In the data rows, zero lies at 7.5, halfway between 7 and 8.
Here is a table of points, one per row:
6,11,7,11,7,6,8,12,7,6,4,5,6,8,11,6,8,9,8,9,7,10,5,7,8,11,11,9,7,10,10,8,8,10,8,4,8,8,9,3,9,14,7,6,6,5,8,7,7,3,8,8,9,5,6,7,9,6,3,10,8,5,4,7
8,9,7,12,9,2,10,12,8,9,1,6,8,3,8,8,13,8,9,12,8,8,4,6,11,9,8,4,5,10,10,5,6,10,8,4,4,9,3,3,9,6,9,5,5,7,2,7,5,7,5,12,9,7,3,4,5,4,6,10,7,5,4,5
9,5,8,8,10,10,9,6,6,5,9,6,10,5,9,5,7,8,5,10,9,10,6,8,8,8,5,9,9,9,11,7,7,11,4,8,7,9,10,6,5,6,10,7,6,7,8,5,6,5,5,5,10,7,9,11,8,7,9,9,8,10,8,9
8,15,11,9,1,9,5,6,8,10,10,11,11,9,8,4,9,10,5,5,4,8,1,6,6,7,10,6,9,4,5,4,11,8,5,7,9,6,8,11,12,4,10,14,7,10,8,9,9,10,13,10,10,8,7,4,1,7,4,5,11,9,5,5
8,9,5,9,9,9,6,6,9,4,6,4,7,5,9,3,7,10,11,7,11,6,9,7,9,8,11,11,4,5,5,4,10,3,6,7,6,6,5,4,12,11,9,6,9,6,4,10,4,7,10,7,11,10,4,7,10,9,9,6,6,9,6,13
9,8,10,4,9,7,13,4,3,5,10,7,4,7,6,9,8,8,6,5,6,6,12,14,7,9,6,6,7,7,10,12,6,8,11,7,6,4,7,10,10,6,5,11,6,7,12,4,9,10,6,6,9,5,10,3,9,7,12,5,5,6,6,7
6,3,9,8,10,11,11,10,8,4,9,10,4,1,7,5,3,4,6,8,5,9,8,6,8,10,6,9,6,11,3,9,4,7,6,6,9,9,14,10,6,5,4,10,5,6,8,7,6,7,7,8,9,6,9,6,9,12,8,10,9,3,6,11
10,8,9,10,5,6,10,7,11,9,8,8,6,4,5,10,5,6,10,6,7,8,7,6,7,4,8,5,8,6,7,9,7,7,6,7,6,8,11,6,5,11,6,10,8,12,8,5,5,7,2,5,7,10,7,10,9,8,10,7,6,6,7,9
4,6,1,9,11,6,7,0,7,14,7,7,7,10,4,9,9,12,8,8,7,3,6,8,9,10,6,9,10,7,11,7,7,8,6,13,10,7,9,7,8,9,8,4,8,4,8,8,9,5,12,8,6,8,13,10,8,10,5,9,4,12,9,9
10,9,7,5,6,8,4,7,8,9,7,8,8,8,6,8,9,10,8,7,6,5,8,10,8,6,6,4,11,12,6,10,9,11,10,7,3,7,4,8,5,9,6,8,6,5,8,7,6,8,6,8,6,7,7,12,5,9,7,5,4,9,8,9
5,9,13,4,6,7,10,9,6,10,6,6,12,10,10,9,7,7,5,7,9,9,3,9,5,10,6,4,13,8,1,15,3,6,7,10,4,14,12,12,4,3,1,5,10,6,10,7,6,12,5,8,5,6,6,6,7,9,8,7,10,8,5,6
7,8,6,10,7,7,9,7,6,7,3,7,5,8,11,5,7,9,11,11,4,9,5,4,7,9,5,7,4,6,6,7,5,12,9,3,6,6,7,6,9,7,5,5,9,5,4,9,6,3,4,9,7,4,8,8,6,6,7,8,7,7,5,4
11,5,8,10,11,7,2,7,9,5,7,4,7,4,12,6,9,8,7,7,8,9,8,6,11,10,9,10,7,9,8,4,11,8,7,7,8,8,5,10,7,8,6,5,12,8,5,9,7,6,12,11,10,8,2,10,10,5,9,5,5,10,10,9
8,8,12,8,11,5,7,10,9,6,8,8,10,10,9,5,7,2,6,6,6,9,10,6,10,5,11,9,10,8,6,5,7,5,7,10,12,8,7,9,12,8,12,9,7,7,10,7,9,10,6,4,5,8,8,8,10,5,11,5,10,2,6,3
11,6,5,5,7,12,14,7,6,14,15,8,6,13,10,15,5,11,9,2,4,3,8,5,5,7,8,4,11,1,4,11,7,10,15,13,6,3,10,2,6,10,8,7,4,8,3,9,12,9,7,6,8,7,10,2,5,7,0,13,5,6,3,5
6,7,8,5,13,7,3,2,9,5,5,6,7,8,9,5,9,2,11,5,14,4,5,6,9,5,11,7,8,6,10,6,10,3,8,7,7,3,7,5,5,7,4,8,8,10,9,6,7,7,7,8,10,10,7,11,9,7,9,7,9,5,13,9
11,8,8,9,4,7,9,6,10,11,5,6,11,13,12,13,15,4,14,10,8,12,10,6,11,8,11,8,4,7,14,7,8,7,9,4,3,5,10,11,8,10,3,13,9,2,9,8,7,5,5,8,7,9,8,4,4,2,1,7,9,9,10,8
5,6,8,6,3,9,10,10,10,2,9,13,3,7,2,10,5,9,3,3,5,3,8,11,2,5,2,10,10,6,5,8,5,7,8,11,12,7,3,3,9,7,13,5,5,8,5,9,15,13,11,5,4,7,8,11,10,10,10,10,5,10,6,4
9,7,11,9,6,6,7,12,7,8,7,8,8,7,6,6,7,8,7,6,7,11,9,7,4,8,2,10,8,6,7,9,6,11,10,7,11,8,6,8,10,4,10,10,5,9,8,7,9,11,8,6,3,4,11,6,7,8,11,8,4,7,5,8
4,7,5,6,6,9,5,9,7,9,7,13,7,7,12,8,12,8,4,12,8,11,8,7,11,8,6,5,8,8,9,7,4,3,4,15,8,11,7,7,5,7,9,8,6,14,14,13,9,6,11,8,12,9,6,10,11,8,2,8,8,9,9,10
8,8,8,4,12,9,6,11,5,9,6,11,9,5,3,11,2,5,5,13,9,1,10,11,4,12,8,2,8,8,10,6,9,3,5,8,9,8,9,8,5,9,8,6,7,11,6,10,7,7,8,12,5,9,6,6,4,6,12,10,12,8,10,5
7,5,11,4,4,9,6,3,6,9,13,5,10,10,7,9,7,7,5,5,10,6,6,5,4,3,10,11,8,9,5,10,7,3,8,9,9,6,8,13,4,6,8,12,8,7,10,9,6,7,10,9,6,8,11,10,7,8,12,7,10,9,8,7
4,5,6,2,10,8,4,5,7,3,8,8,6,8,2,5,3,11,9,7,8,9,9,9,7,5,9,6,8,8,9,7,14,8,7,4,10,10,5,9,12,8,9,6,9,8,6,9,8,9,8,6,8,9,10,8,8,10,8,10,5,9,9,6
12,8,5,11,3,4,10,8,5,13,9,4,3,6,7,8,5,10,7,11,10,8,11,7,8,7,6,8,2,8,8,4,6,12,5,8,13,7,8,8,3,9,5,5,12,12,10,5,12,7,0,5,8,4,4,5,5,13,8,3,13,7,12,10
5,5,2,9,5,6,8,8,6,4,7,9,11,10,6,4,5,3,7,5,3,8,9,8,9,4,8,11,6,7,6,8,8,8,6,6,9,9,8,10,6,2,10,9,10,7,8,6,3,8,13,7,2,8,10,8,12,6,9,6,6,6,13,7
5,10,8,8,11,8,4,11,11,7,7,7,7,6,5,6,9,8,11,7,10,10,10,8,9,7,6,11,5,9,10,4,10,6,8,3,2,8,5,4,7,7,9,3,7,5,4,6,5,7,9,5,10,12,4,9,8,6,8,6,7,8,8,7
There is one direction along which these points spread out most. Take the direction at right angles to it along which they spread out most. Then take the direction at right angles to both along which they spread out most. Go by this last direction. How far along it is each point below, from 0 to 99? The average is 50, and the first point in the table lies past the average. One standard deviation of the points above along it is 16.
5,9,13,4,6,7,10,9,6,10,6,6,12,10,10,9,7,7,5,7,9,9,3,9,5,10,6,4,13,8,1,15,3,6,7,10,4,14,12,12,4,3,1,5,10,6,10,7,6,12,5,8,5,6,6,6,7,9,8,7,10,8,5,6 17
8,8,12,8,11,5,7,10,9,6,8,8,10,10,9,5,7,2,6,6,6,9,10,6,10,5,11,9,10,8,6,5,7,5,7,10,12,8,7,9,12,8,12,9,7,7,10,7,9,10,6,4,5,8,8,8,10,5,11,5,10,2,6,3 38
4,5,6,2,10,8,4,5,7,3,8,8,6,8,2,5,3,11,9,7,8,9,9,9,7,5,9,6,8,8,9,7,14,8,7,4,10,10,5,9,12,8,9,6,9,8,6,9,8,9,8,6,8,9,10,8,8,10,8,10,5,9,9,6 64
7,8,6,10,7,7,9,7,6,7,3,7,5,8,11,5,7,9,11,11,4,9,5,4,7,9,5,7,4,6,6,7,5,12,9,3,6,6,7,6,9,7,5,5,9,5,4,9,6,3,4,9,7,4,8,8,6,6,7,8,7,7,5,4 63
6,3,9,8,10,11,11,10,8,4,9,10,4,1,7,5,3,4,6,8,5,9,8,6,8,10,6,9,6,11,3,9,4,7,6,6,9,9,14,10,6,5,4,10,5,6,8,7,6,7,7,8,9,6,9,6,9,12,8,10,9,3,6,11 39
5,10,8,8,11,8,4,11,11,7,7,7,7,6,5,6,9,8,11,7,10,10,10,8,9,7,6,11,5,9,10,4,10,6,8,3,2,8,5,4,7,7,9,3,7,5,4,6,5,7,9,5,10,12,4,9,8,6,8,6,7,8,8,7 65
10,8,9,10,5,6,10,7,11,9,8,8,6,4,5,10,5,6,10,6,7,8,7,6,7,4,8,5,8,6,7,9,7,7,6,7,6,8,11,6,5,11,6,10,8,12,8,5,5,7,2,5,7,10,7,10,9,8,10,7,6,6,7,9 44
11,5,8,10,11,7,2,7,9,5,7,4,7,4,12,6,9,8,7,7,8,9,8,6,11,10,9,10,7,9,8,4,11,8,7,7,8,8,5,10,7,8,6,5,12,8,5,9,7,6,12,11,10,8,2,10,10,5,9,5,5,10,10,9 50
5,5,2,9,5,6,8,8,6,4,7,9,11,10,6,4,5,3,7,5,3,8,9,8,9,4,8,11,6,7,6,8,8,8,6,6,9,9,8,10,6,2,10,9,10,7,8,6,3,8,13,7,2,8,10,8,12,6,9,6,6,6,13,7 39
